[ 44  22 -87  27   8  -9  22   9  19   6  19 -15 -17 -61 -12  24   6 -12
  -8  17 -25   0 -22  -3 -18  10  21 -17  -7 -23  10  18] : Z401
[-104   -5   44   24    7   -1   24   -7    7   18  -51   52   -8  -35
  -13  -18    5  -19  -16   16  -14    2   -3   -9  -17   10   21  -17
   -7  -23   10   18] : Z122
[ 24   9  19   6   7  -1  24  -7   7  18 -51  52  -8 -35 -13 -18   5 -19
 -16  16 -14   2  -3  -9 -17  -1 -10  60  -2 -29 -11 -48] : Z989
[-47  -5  -2   0 -45  -9  18  -7 -18  17  26  -2   0 -27   4  23 -16  16
 -10  27  15  -6   3  14   4  28   1 -57 -20 -18  17  -5] : Z505
q: [ 24   9  19   6   7  -1  24  -7   7  18 -51  52  -8 -35 -13 -18   5 -19
 -16  16 -14   2  -3  -9 -17  -1 -10  60  -2 -29 -11 -48] -> Z989
q: [  9  19   6  19 -15 -17] -> Z401
q: [44 24] -> Z122
q: [22  9 19  6] -> Z401

[-96  25 -22  56  95  31 -45  80 -59 -13] = Z96
[ 62  75 -50  33 -54   9 -40 -90  27  93] = Z333
[ 23 -98 -23 -29  26 -90  88   4   6   6] = Z207
[ 26  93 -16 -60  -9 -76  69 -81  85 -18] = Z861
[ 76  34 -64 -98   7 -28 -57  35 -20 -21] = Z792
[ -6 -20  34 -26  28 -77 -37  36  33 -21] = Z100
[ 85 -19 -99  46 -84  73 -83  12 -57  60] = Z137
q: [27 93] -> Z333
q: [ 85 -18] -> Z861
q: [ 76  34 -64 -98   7 -28 -57  35] -> Z792
q: [ 31 -45  80 -59] -> Z96
q: [36 33] -> Z100
q: [-98 -23 -29] -> Z207

[ 22 -18  -4  19  -9   9 -16 -23   2   7 -36   6  -5  14] -> Z983
[ 15 -13  -3  13  -6   6 -11 -17  -6   5  -7   4  -4  10] -> Z480
[  5  -4  -1   4  -2   2  -3  -5   6   7   2 -36  -1   3] -> Z6
[ 22 -18  -5  19  -9   9 -17 -24  -1   8  14   6  -5  14] -> Z601
[  9  -7  -2   8  -4   4  -6 -10   6   3  27   2  -2   6] -> Z607
[ 22 -18  -1  19  -9   9 -17 -24  -1   8  14   6  -5  14] -> Z515
[-18  -6  -4  18  -9   9 -15 -23  -9   8 -97   6  -5  13] -> Z341
q: [  2   7 -36   6] -> Z983
q: [-18  -5] -> Z601
q: [  9 -15 -23  -9   8 -97   6] -> Z341
q: [-7  4 -4] -> Z480
q: [ -4  18  -9   9 -15 -23] -> Z341
q: [-9  8] -> Z341
q: [ 4 -2  2 -3] -> Z6

[ 78 -47 -10 124   0  51] = Z755
[-10 124   1  26  10  60] = Z653
[  1 -10  10  26 124  33] = Z203
q: [26 10 60] -> Z653
q: [-10 124   0] -> Z755
q: [-10 124   1  26  10] -> Z653
q: [ 0 51] -> Z755

[ 20   4  44   9  11  -2   7  -7 -15  34 -11   1 -18 -14 -25 -28  24  -1
   4 -19 -41 -11 -17  -4 -44  -2 -43  11  29 -44  -5  21 -27 -38 -30 -17
 -10 -17   1   8 -32   4 -39   4  33  20  44 -41   2 -18   3  45 -12  22
  36 -50  14  37   9 -24 -22  13  12  25] : Z506
[  7  19  37 -27 -13 -61  29 -10 -11  10  -2 -25 -45  -8 -37 -13 -16  17
  23 -22  17  54 -34 -25 -22 -27 -27  18  -7  17  18   5  33 -45  32  12
  -2  28  37  12  -1 -12 -30 -59   1  43 -12 -22 -35 -26 -20  13   3   8
   3  -4 -31 -32  14  18  20  -1 -18  -2] : Z816
[-20  25  36 -20  20  23  13 -51 -19  -1   7 -30 -50 -33   9 -22 -17  11
  12 -19  22 -27   8  12  -3  38  10   3  53  18  17  29  23  31   9 -13
  26  40  11 -13  13  28   5  -6  19   8 -10 -35 -54  -6  -2   7 -14  -6
   2  15  67 -30  -9 -11   6 -18   1  18] : Z891
[-15  38  29 -19  37  22  18 -66   0   3  -3 -30 -52 -33   0  11 -20   1
  19 -37  15  -6   9  21   5  43   3  18  63   6  -8  30  28  24  14 -21
   9  15  -3 -16   1  21  -6  -9  19 -10  -5 -31 -49   0 -17  24 -13 -17
  -9  20  72 -26 -14 -22   9 -18  -2  37] : Z949
[-56 -51 -48  18 -77 -35 -35  -8  37 -11 -14  -7   7   0  35 -57  48   6
 -10   1 -37 -10  23  -4   6 -62 109  -4 -15 -76  49 -69 -86  53  -2 124
 -66  18  -2 -10 -57  62 -55  -1  28  -3 -27  -9  35  11 -45  67  69  48
 -19  17  15  34   5 -27 -45  15 -63  33] : Z169
[ -7  25  37 -14  -4 -53  22   2  -6  15   1 -25 -47   9 -22   9 -14  34
  20 -28  10  38 -38 -20 -29 -23 -39  11 -12  62 -24   0  20 -40  26  -4
  -2  27  25   6  15 -26 -24 -53   3  60 -30 -21 -22 -30 -18  29   2  24
   5  14 -25 -35   8  14  -5 -17 -32  -2] : Z138
[-20  17  36 -20  20  23  13 -51 -19   5   7 -30 -50 -33  -8  -2 -17  15
  12 -19  22 -27   8  12   2  38  10   3  53  18  17  29  23  31   9 -13
  26  40  11 -13  13  28   5  -6  19   8  -1 -35 -54  -6  -2   7 -14  -6
   2  15  67 -48  -9 -16   6 -18   1  18] : Z372
q: [ -4 -44] -> Z506
q: [-20  25  36 -20  20  23  13 -51 -19  -1   7 -30 -50 -33   9 -22 -17  11
  12 -19  22 -27   8  12  -3  38  10   3  53  18  17  29  23  31   9 -13
  26  40  11 -13  13  28   5  -6  19   8 -10 -35 -54  -6  -2   7 -14  -6
   2  15  67 -30  -9 -11   6 -18   1  18] -> Z891
q: [ -7  25  37 -14  -4 -53  22   2  -6  15   1 -25 -47   9 -22   9 -14  34
  20 -28  10  38 -38 -20 -29 -23 -39  11 -12  62 -24   0  20 -40  26  -4
  -2  27  25   6  15 -26 -24 -53   3  60 -30 -21 -22 -30 -18  29   2  24
   5  14 -25 -35   8  14  -5 -17 -32  -2] -> Z138
q: [  0  11 -20   1  19 -37  15] -> Z949

[ 39   5  -2  40  -7  37 -35  51  10  16  13]  Z241
[-11  -3   2  40  -1  13  -3  22 -29  70   7]  Z213
[  1   9 -13  -3  10  -9   4   9   1   3   1]  Z532
[-11  -3   2  19  -1  13  -3  22 -29  70   7]  Z304
q: [-11  -3   2  40  -1  13  -3  22 -29  70] -> Z213
q: [40 -7] -> Z241
q: [-11  -3   2  19  -1  13  -3] -> Z304

[18 73 41 88 55] = Z590
[-117   95  -15   64   31] = Z876
[ 18  41  88  73 -46] = Z594
q: [18 73 41] -> Z590
q: [18 41 88 73] -> Z594
q: [18 41] -> Z594
q: [73 41 88] -> Z590

[-41 -86 -54 -59 -19  24 -38 -30 -36 -19   0 -22  15 -40 -20  48 -71 -69
 -56 -77 -16  41  30 -81 -32 -14 -27  30  -3  13  11  46 -64  42 -40   0
  20  42   9 -37   1 -85  -4  14  11 -60  39] -> Z558
[-41  73 -54 -59 -19  24 -38 -30 -36 -19   0 -22  15 -40 -20  48 -71 -69
 -56 -77  41 -16  30 -81 -27 -14 -32  30  -3  13  11  46 -64  42 -40   0
  20  42  15  47   1 -85  -4  14  11 -60  39] -> Z892
[-41  73 -54 -59 -19  24 -38 -30 -36 -19   0 -22  15 -40 -20  48 -71 -69
 -56 -77  41 -16  30 -15 -74  11 -23 -42  38  13  37  75 -26 -39 -71 -22
 -39 -34 -20 -73 -20 -31 -90 -30  44 -88   5] -> Z973
q: [-41  73 -54 -59 -19  24 -38 -30 -36 -19   0 -22  15 -40 -20  48 -71 -69
 -56 -77  41 -16  30 -81 -27 -14 -32  30  -3  13  11  46 -64  42 -40   0
  20  42  15  47   1 -85  -4  14  11 -60  39] -> Z892
q: [-32 -14 -27] -> Z558
q: [-41 -86 -54 -59 -19  24 -38 -30 -36 -19   0 -22  15 -40 -20  48 -71 -69
 -56 -77 -16  41  30 -81 -32 -14 -27  30  -3  13  11  46 -64  42 -40   0
  20  42   9 -37   1 -85  -4  14  11 -60  39] -> Z558
q: [-86 -54 -59 -19  24 -38] -> Z558
q: [-26 -39 -71] -> Z973

[ -39  -62  -83  -66  -82 -107  -96  -75] -> Z510
[ -39  -62  -83  -66  -82 -107  -96  -64] -> Z308
[ -37  -71  -83  -67  -77 -108 -104  -65] -> Z455
[ -44  -62  -81  -69  -75  -98 -100  -73] -> Z99
[ 39  52  82  66  80 103 104  59] -> Z459
q: [ 80 103 104  59] -> Z459
q: [ -82 -107  -96  -64] -> Z308

[ -9 115  32  53] : Z723
[-123   54  115   81] : Z444
[ 53 116  32  53] : Z785
[ 80 116  46  80] : Z872
[  54  115 -123   54] : Z869
q: [116  46] -> Z872
q: [ 53 116  32  53] -> Z785
q: [ 53 116] -> Z785
q: [115  32] -> Z723
q: [ -9 115] -> Z723
q: [  54  115 -123] -> Z869

[-26  11 -31 -53   7]  Z808
[ 0 -7 35 -1 -3]  Z939
[ 4 23 -3 29 14]  Z628
[21 23 -3 21 -1]  Z538
[ 23 -31  11  21  -1]  Z300
[ -59   64   39 -103  -49]  Z910
[21 23 -3 29 14]  Z468
q: [-3 21] -> Z538
q: [ 4 23 -3 29 14] -> Z628
q: [ 11 -31] -> Z808
q: [-53   7] -> Z808

[ 37  -8 -16  80  32  23  71  24] -> Z649
[93 -9  3 72 23 37 68 26] -> Z33
[ 51  -9  25  58  13 -18  18  93] -> Z688
[ 38 -16 -17  92  12  15  63  26] -> Z604
[ 42  -8 -16  77  17  17  62  22] -> Z281
[ 39  -6 -18  91  23  18  64  24] -> Z826
[ 93 -11 -18  38  15  13  76  24] -> Z855
[ 37 -10 -19  77  22  12  72  30] -> Z389
[ 38 -11 -18  93  13  18  58  25] -> Z34
q: [-18  93  13  18  58  25] -> Z34
q: [ 38 -11 -18  93] -> Z34
q: [15 63 26] -> Z604

[ 26 -90 -49  -6  43  76 -47  10 -59] : Z398
[ 109  -53   84   18 -100   27  -35  -83  -64] : Z257
[-45 -76  25 110 108 -41 -11  -7  59] : Z287
[111 -47 -71 -94  58 -47  15  49  86] : Z960
[ 85 -79 -96  98  48  10  76 -47   5] : Z603
[  78 -102    6   73  -65  -35  -61 -108  -95] : Z710
[-60  36 -39  63  66  91 105 -29 -70] : Z25
[ 18 109 -53  84  91 110  36 -30  76] : Z503
[-21  16 -56 -61 -33  44  26   6 -85] : Z15
[  -5  -38  -85   95 -104  -89    0  -29   61] : Z279
q: [ 18 109 -53  84] -> Z503
q: [-29  61] -> Z279
q: [-102    6   73  -65  -35  -61] -> Z710
q: [ 10  76 -47] -> Z603

[ 39  34 -12  12 -33 -11   9 -22 -42 -24   8  11  36  11  -7  10  45 -42
 -10  -4   0  17   6 -58 -27 -10 -34  -8 -57  22  24  70  -1  24  49  25
 -10 -15   3 -11  -9 -13 -18 -39  31 -45   3  -8 -20  26  79  39  40   8
  14 -12  13  21 -28  -8   4  -3]  Z573
[ 39  34 -12  12 -33 -11   9 -22 -42 -24   8  11  36  11  -7  10  45 -42
 -10  -4   0  17   6 -58 -27 -10 -34  -8 -57  22  24  70  -1  24  49  25
 -10 -15   3 -11  -9 -13 -18 -39  31 -45   3  -8 -20  26  79  39  40   8
  14  -6 -25  27 -23  29 -36  23]  Z523
[ 39  34 -12  12 -33 -11   9 -22 -42 -24   8  11  36  11  -7  10  45 -42
 -10  -4   0  17   6 -58 -27 -10 -34  -8 -57  22  24  70  -1  24  49  25
 -10 -15   3 -11  -9 -13 -18 -39  31 -45   3  -8 -20  26  79  39  40   8
  14 -12  13  21 -28  32 -31  26]  Z63
q: [ 39  34 -12  12 -33 -11   9 -22 -42 -24   8  11  36  11  -7  10  45 -42
 -10  -4   0  17   6 -58 -27 -10 -34  -8 -57  22  24  70  -1  24  49  25
 -10 -15   3 -11  -9 -13 -18 -39  31 -45   3  -8 -20  26  79  39  40   8
  14  -6 -25  27 -23  29 -36  23] -> Z523
q: [ 39  34 -12  12 -33 -11   9 -22 -42 -24   8  11  36  11  -7  10  45 -42
 -10  -4   0  17   6 -58 -27 -10 -34  -8 -57  22  24  70  -1  24  49  25
 -10 -15   3 -11  -9 -13 -18 -39  31 -45   3  -8 -20  26  79  39  40   8
  14 -12  13  21 -28  32 -31  26] -> Z63

[  24    1   81  -21 -114 -115] -> Z536
[  66   15 -119  -26   66   99] -> Z472
[   1   24   81 -114  -21   35] -> Z770
[ 65 107 -30  24   3  81] -> Z736
q: [ -21 -114 -115] -> Z536
q: [24  3 81] -> Z736
q: [  24    1   81  -21 -114] -> Z536
q: [  24   81 -114] -> Z770
q: [  24   81 -114  -21   35] -> Z770

[  59  -37   54   65   66   41   35   65   41  125   25   91   49   55
  113   31   64  -76  -59 -119  -25] : Z655
[ 59  42  54  65  66  41  35  65  41  25  64 125  91  31  49 113  55  76
  60 119  32] : Z217
[ 59 -37  54  65  66  41  35  65  41  25  64 125  91  31  49 113  55  76
  60 119  32] : Z529
q: [ 59 -37  54  65  66  41  35  65  41  25  64 125  91  31  49 113  55  76
  60 119  32] -> Z529
q: [  59  -37   54   65   66   41   35   65   41  125   25   91   49   55
  113   31   64  -76  -59 -119  -25] -> Z655

[-24  -3  -4  11 -18  31  -9  10  20  -1   4  17  -1  -6 -23 -24  38 -50
 -44 -22 -15  44 -16   5  18 -23   4] : Z534
[-24  -3  -4  11 -18  31  -9  10  20  -1   4  17  -1  -6 -23 -24  38 -50
 -44 -22 -15  44 -16   5  18 -23 -34] : Z69
[-50 -19  -5  -3 -10  -3 -27 -20 -11  -7 -40  -8  -4 -44  12 -39  22 -24
 -46 -29 -32  -6   8 -19 -15 -21 -11] : Z985
[-49 -16   3  -9  -3 -15 -23 -36 -20  -8  -4  12  -7 -40 -44 -44 -68 105
  78  26   3 -90 -19 -51 -69  18  70] : Z298
[-12 -31 -30  28  20  -8 -52  -2  26 -48  38 -36 -40 -58 -10  -7 -15 -58
 -36 -12   3 -22  43   4  53   2 -48] : Z999
[-47 -22  38 -33  26 -51  44 -63 -38  40 -50  19  51  21  24 -11 -54  91
  59  17  -5 -82 -22 -58 -67   9  59] : Z689
[-49 -16   3  -9  -3 -15 -23 -36 -20  -8  -4  12  -7 -40 -44 -44  13  -6
 -39 -28 -36 -26   8 -34 -31 -20   1] : Z364
[-49 -16   3  -9  -3 -15 -23 -36 -20  -8  -4  12  -7 -40 -44 -44 -68 105
  78  26   3 -90  17  28  54   5 -41] : Z517
q: [-49 -16   3  -9  -3 -15 -23 -36 -20  -8  -4  12  -7 -40 -44 -44  13  -6
 -39 -28 -36 -26   8 -34 -31 -20   1] -> Z364
q: [-49 -16   3  -9  -3 -15 -23 -36 -20  -8  -4  12  -7 -40 -44 -44 -68 105
  78  26   3 -90  17  28  54   5 -41] -> Z517
q: [-24  -3  -4  11 -18  31  -9  10  20  -1   4  17  -1  -6 -23 -24  38 -50
 -44 -22 -15  44 -16   5  18 -23   4] -> Z534
q: [-49 -16   3  -9  -3 -15 -23 -36 -20  -8  -4  12  -7 -40 -44 -44 -68 105
  78  26   3 -90 -19 -51 -69  18  70] -> Z298

[ 3 22  6 58 20  9 34  4 18  1  1  3  3  7  4  1 39  6  2  0  9  8  5  8
  9  3  3  5  5] = Z542
[ 2 27  6 18  8  6 20 13  4  3  1 26 67  3  5  4  8  6  3  9  1 10 13  1
 26  2  1  2  5] = Z782
[ 3 29  7 44 17  9 34  7 12  2  1  9 13  6  5  2 26  8  3  2  5 11  9  5
 16  3  2  5  6] = Z790
[ 3 30  7 38 15  9 32  9 10  2  1 12 20  5  5  3 21  8  3  3 12  7 10  4
 19  3  2  4  6] = Z895
[ 3 22  7 49 18  9 35  6 14  1  1  7  8  6  4  2 30  7  3  1  6 10  7  6
 14  3  2  5  6] = Z30
[ 3 27  7 49 18  9 35 13 14  1  1  7  8  1  4  2  4  7  3  1  6 10  7  6
 14  3  2  5  6] = Z959
[ 3 19  6 61 21  8 33  3 21  1  1  2  2  8  3  1 44  6  2  0 12  7  4  9
  7  3  3  5  5] = Z700
[ 3 26  7 51 18  9 35  6 15  1  1  6  7  7  4  2 31  7  2  1  6 10  7  6
 13  3  3  5  6] = Z550
q: [ 3 19  6 61 21  8 33  3 21  1  1  2  2  8  3  1 44  6  2  0 12  7  4  9
  7  3  3  5  5] -> Z700
q: [26 67  3  5  4  8  6  3] -> Z782
q: [34  4 18  1  1  3  3  7  4] -> Z542
q: [ 3 29  7 44 17  9 34  7 12  2  1  9 13  6  5  2 26  8  3  2  5 11  9  5
 16  3  2  5  6] -> Z790
q: [7 4 2] -> Z550

[-17  82  58  53  46 -14] = Z272
[-24   7  22  -4  31 -39] = Z378
[-1 82 53 46 58 13] = Z597
[ 58  46  53  82 -17  -6] = Z243
q: [ 58  46  53  82 -17] -> Z243
q: [82 58 53 46] -> Z272
q: [ 46  53  82 -17  -6] -> Z243

[ -18   35  -48   11  -30   30  -44   -3 -100  -33  -62  -86   26  -10
   64  -66  -26  -28   33    4    4] -> Z765
[  -7   31  -61    1  -49    3  -42   -5  -84  -19  -83  -59   33  -13
   92 -104  -21  -18   29   10    7] -> Z404
[   4   32  -72   -1  -42  -45  -94  -14  -69    0   13   28   -4  -84
   92 -102   -5  -34   39   29   11] -> Z877
[ -10   22  -69   -7  -59  -11  -48   -1  -82  -20  -92  -73   53   -8
  112 -112  -17  -22   39   11    2] -> Z166
[-18  34 -68  -8 -48 -10 -22   9 -94 -15 -91 -74  47  -1 103 -98 -18 -24
  45   8   6] -> Z474
[ -44   -3 -100  -33  -62  -87  -45    0  -94   -4  -84  -69   28  -14
   94 -104  -32    1   23   -3  -17] -> Z651
[  25   28  -49   27  -47   38  -50   -2  -97  -18  -74  -70   25  -13
   76 -100  -24  -17   22    1   -2] -> Z577
[-36  51 -56   3 -45   4 -12  -5 -91 -22 -80 -45  23   1  76 -78 -30 -12
  33   0  10] -> Z324
q: [-87 -45   0 -94  -4 -84 -69  28 -14] -> Z651
q: [-28  33] -> Z765
q: [ -44   -3 -100  -33  -62  -86] -> Z765
q: [ -30   30  -44   -3 -100  -33] -> Z765
q: [ -1 -42 -45 -94 -14 -69] -> Z877
q: [25 28] -> Z577
q: [ -92  -73   53   -8  112 -112] -> Z166

[ 28  -6  -5  13 -30 -84  38 -32 -40 -50  54  17  17  20  13 -46 -17  24
   0 -36  13]  Z832
[ 72 -61  48  -6 -33  18 -60  26 -23  32 -45 -51 -36  52 -63  46 -48  51
  51 -18  60]  Z564
[ 18 -29  23  47 -48   5 -15 -67   8  32  25 -24  54  20 -44  42 -11  24
  45 -32  27]  Z113
[ 21 -18  55   3 -20  46 -16  30   4  75 -44 -25  -8  19 -21  66  -3  12
  36 -15  22]  Z600
[-30 -32 -49 -57   9  42 -72  75   3  23 -57 -36 -59 -25 -57  11 -36 -39
 -38   8 -34]  Z245
[-57 -35 -59 -25 -57  11 -36 -39 -23  32 -23 -34 -49  94 -20  36 -27  75
  51  60 -18]  Z831
q: [ 32 -23 -34] -> Z831
q: [ 51 -18  60] -> Z564
q: [-57 -36 -59 -25 -57  11 -36 -39] -> Z245
q: [ 54  20 -44  42] -> Z113
q: [ 23 -57] -> Z245
q: [-49  94 -20  36] -> Z831

[-30  -3  10 -56  45  18] : Z847
[ 11  10  -3 -56  10  10] : Z487
[-38  16  -3 -56  10  10] : Z874
q: [-38  16  -3 -56  10  10] -> Z874
q: [ 10  -3 -56] -> Z487

[ 79  -2  36 -66  16  26 -15  41] = Z280
[-17 -17 -30  42 -49 -45 -19 -26] = Z18
[-22  23 -29  84 -64 -46   7 -53] = Z885
[  5  57  -7  93 -46 -46 -44 -53] = Z840
[-34 -17 -11 -38 -71  26  -6  33] = Z901
[106  27  23 -66  22   8  26  42] = Z37
[-27  42  -3  -4 -45   2  17  -3] = Z197
[-17 -30  42 -49 -47 -19 -14 -22] = Z146
[-34  27  23 -66  22   8  26  42] = Z903
[ 15  -3  33 -10   9 -30 -19  -5] = Z944
q: [-17 -30  42 -49 -45 -19] -> Z18
q: [-46   7] -> Z885
q: [ 84 -64] -> Z885
q: [-34  27  23 -66  22   8  26  42] -> Z903
q: [-17 -17 -30  42 -49 -45 -19 -26] -> Z18
q: [-10   9 -30 -19] -> Z944
q: [-17 -30  42 -49 -47] -> Z146

[ 22  -5  10  54  50  -3 -31  39 -19 -94  56  45 -21] = Z142
[  2  12   9  -1  15  39 -31  -3 -11  -6  10  13 -11] = Z541
[ 16 -22  27  25  42 -48 -48  23 -43 -75  57  44 -14] = Z365
[  3  13   8   2  18  19   4 -20 -10 -11  14  12 -11] = Z48
[  3   5  14  -7  13   3   1 -19 -17  -9  10  18  -7] = Z579
[  1  11   9  -2  14  15   6 -22 -11  -6  10  18  -7] = Z359
q: [  3   5  14  -7  13   3   1 -19 -17  -9  10  18  -7] -> Z579
q: [ 2 12  9 -1 15] -> Z541
q: [ -3 -31  39] -> Z142
q: [ 3  5 14] -> Z579
q: [-22 -11  -6  10  18  -7] -> Z359

